In the data rows, the value 128 means zero.
What is the hidden score of each row? Scores go from 0 to 40, and 20 is about the middle. The score is a weighted sum of the row's numbers plus the product of two more (or one squared), each taken from its middle value.
[158 105 169 143 163 137 103 115 113 148  88 126 131 141  76 153] >> 17
[163  95 130 153 145 111  90 133 138 164  94 152 170 106 130 137] >> 15
[191  53 172 207 158 132  93 238 132 126  99 190 187 122  74 177] >> 36
[132 106 117 119 178  93 136 134  84 107 111  77  77 137  83  77] >> 23
[142 127 119 130 138 129 129 147 101 132 101 127 124 110 123 123] >> 12
[102 155 203  86 108 120 133 160 117 119 140 108 146  98 145  72] >> 15
[157 169 125 118 160 136 175  84  63 118  74  77  95 132 104 103] >> 16
[ 96 127 117 122 115 135 127 130 181 120 108 151 130 113 175 178] >> 38
[132 103  94 179 126 115 109 151 173 141 100 172 138 127 124 158] >> 23
[166 109 146 158 176 160 124 178 123 146 109 112 119  88 116 136] >> 12
[113  44 156 155  93 121  95 183 155 116 127 220 171 157 110 179] >> 27
[140 127 127 128 117 103 145 148  71 119  86 108 109 107 104 108] >> 8
[ 44 133  63  78  94  65 143 107 212 148 168 133 145 105 216 131] >> 37
[133 114 117 128 128 131 137 137 108 107 138 161 121 138 139 133] >> 22
[147 140 181 161 129 185 101 126 106  89 119 151 176 181  91 134] >> 17
[107 189 100  88 111 120 154  74 134 125 182  92 100 141 150 132] >> 29
[137 137 163 109  87 131 102 136 177 135 159 169 164 120 151 133] >> 21
[157 195 105 139 138 141 155  89  87 115 112  97 117 158 107  81] >> 8
[122 103 162 131 101 118  93 116 148 143 131 134 168 147 116 144] >> 18
[ 81  71 163 109  34 116  70 152 164 143 131 178 210 125  79 198] >> 13
[128 149 102 133 115 130 132 145 111 123 128 154 112 145 104 138] >> 16
[108 113  97 155 166 120 119 132 154 147 107 163 117 123 149 137] >> 37
[145 107 156 158 119 126  84 123 142 162  89 137 176 116 118 164] >> 16
[149  80 132 207 138  96 108 132 196 163 110 159 142  81 164 153] >> 25
[153 106 159 150 127 126 110 105 112 144  96 128 150 150  68 144] >> 10
[136 178 106 117 127 130 147  86  93 118 176 101  84 163 109 123] >> 18
[168 168 166 152 151 155 155 108  87 151  97  79 122 138 120 107] >> 15
[126  94 141 118 121 121 138 135 120 126  99 152 147 140 134 161] >> 28
[124 137  97 171 118 107 130  92 151 143 136 127 122 128 122 128] >> 16
[ 98 148  90 109  72 109 152  94 140 113 165 129 143 141 113  98] >> 10
[181 168  69 139 159 132 148  86 130 122  59 127 135 116 175 121] >> 23
[152 130  94 180 133 146  98 173  98  90 121 201 132 171  68 175] >> 28
[156 187 143 155 138 147 152  74  80 109 140 101 123 170  99 116] >> 20
[ 92 126  96 129 133 138 121 103 126 131 132  85 124 148 139 140] >> 22
[104  97 121 116  97 118  99 151 141 109 158 190 171 151 118 140] >> 21
[110 143 149  96  90  62 134 133 147 115 153 106 112 112 149  58] >> 13
[ 86 107 127  88 104 142 125 163 160 137 142 129 143 115 157 166] >> 25
[150  94 176 170 101 129  83 160 159 115 141 189 175 169  80 180] >> 22
[136 171 124 148 118 157 115 143  95  95 148 152 110 149 107 161] >> 20
[113  80 163 129 116 152 101 212 198 146 153 166 184  69 163 191] >> 26
[ 48 166  52  39  84  72 165  66 172 149 175 103 114  87 203 126] >> 33
[177 110 131 159 153 139 137 131  82 145  88 130 157 131 114 139] >> 15
[166 177 143  94 152 110 147  96 110 136 150  93 107 118 152  72] >> 16
[112 109 145 112  81  73 108 170 144 105 152 150 150 135 108 117] >> 18
[143 149 119 102 147 159 154  89 124 122 159 114 127 156 166 102] >> 24
[138 104 111 169 153  99 110 124 188 156 117 132 132  93 158 145] >> 25
[186 120 182 178 174 124  96 182 104 112 105 147 147 129  83 147] >> 30
[121 134  87 115 125 107 113 141 174 125 123 162 157 131 176 137] >> 34
[158 109 179 159 123  93  98 161 137  94 102 157 119 139  85 122] >> 18
[136 134 134 135 150 138 160 127 138 114 130 121  99 158 136 106] >> 25
[186  99 171 171 145 133 140 120  84 133  87 136 158 164  75 135] >> 15
[148 103 208 149 144 158 121 169 139 131 121 103 129  89 126 130] >> 22
[207 107 171 193 164 136 100 156 127 115  97 176 139 165  72 135] >> 22
[ 82 136 123  90 122 155 169 144 113 140 152 113 133 112 156 121] >> 20
[148 146 139 109 164 154 158 141 100 151 115  68  87 107 151 100] >> 15
[137  94 120 164 168 153 129 132 112 120 103 113 144 162 102 134] >> 24
[131 142 147 103 145 144 150 149 104 168 136  88 126  76 155 107] >> 13
[164  99 142 158 114 130 103 169 142 127 110 141 156 115 114 161] >> 15
[105 137 160  92 103 141 122 170 139 117 135 127 147  90 135 142] >> 20
[ 84 185  90  89  85 135 129  80 142 116 213 112 115 150 158 137] >> 28
[166 130  95 139 195 156 139 130  55 100  90  93  87 149 104 109] >> 18
[107 164  95 104  93 133 119 113 150 116 169 138 121 149 151 140] >> 22
[ 78 171  60  94  95 107 124  76 196 148 162 135 147 102 227 127] >> 31
[ 89 158  72  76 101 109 114 121 128 129 185 143 111 151 163 156] >> 29
[117 177 130 114 128 154 141  81 128 127 163 123  86 166 112 136] >> 23
[136  87 156 138 146 195 117 147 113 124 126 152 156 123  88 170] >> 15
[166 159 119 155 141 134 128 132 106 145 119 111 125 101 131 133] >> 13
[ 87 195  80  58  96 106 154  80 115 119 190  92 104 135 156 113] >> 22
[143 125 129 147 133 139 129 144 100 100 129 141 112 154  94 123] >> 14
[123 210  92  88 141 118 168  75 103 126 193  60  63 146 167  77] >> 21
[161 168 121 123 183 151 164 112  88 149 127  35  81  94 147  98] >> 16
[108  81 127 116 135 119 119 126 144 113 136 131 134 146 158 113] >> 25
[116 131  97 144 120  95 126 115 164 132 110 150 109  84 153 148] >> 25
[164  87 154 166 168 190 115 169  87 145 136 135 127 143 118 140] >> 15
[122  92 149 120  94 110 121 145 186 122 169 181 178 141 153 136] >> 26
[107 105 121 128 129 157 108 164 113 112 116 126 150 149 104 148] >> 18
[142 197  58 108 169 109 162  67 109 148 107  63  65  72 186  74] >> 17
[154  90 209 159 157 195 122 168 106 133  97 141 127 127  83 145] >> 14
[ 71 142  81  99 102 100 126 117 189 144 140 141 135 103 183 126] >> 24
[ 89 133  58 112 108  98 122  90 167 149 152 150 137 123 182 137] >> 25
[143 155 128  98 135 123 123 108 120 101 193 120 147 140 155  75] >> 17
[121  94 135 138  89  97 117 141 161 110 171 154 155 141 148 119] >> 21
[138 122 173 148 116 133 136 156 125 136 119 130 137  92 112 149] >> 20
[123 160 131 103 153 113 187  73  74 119 102   8  71 149 118  25] >> 8
[133 150  99 167 146 121 144  66 164 147 136 100 108 123 141 126] >> 24
[101 134  97 101  99  57 159 104 162 155 153  94  99  88 150 102] >> 17
[177 105 169 174 148 160 117 134  70 131  62 142 115 147  28 140] >> 1
[ 81  94 126 120 122 161  85 171 117 106 112 144 151 152  94 167] >> 21
[113 133 115 125  83  95 125 123 144 105 156 150 137 147 122 150] >> 23
[ 42 159  71  66  85 119 120 114 124 110 157  60 121 132 162 108] >> 16
[ 88 123 168  98  77 137 111 147 158 134 144 137 163 113 140 134] >> 20
[174 151 115 154 126 155 151  73  81 105 132 114 120 176  90  93] >> 10
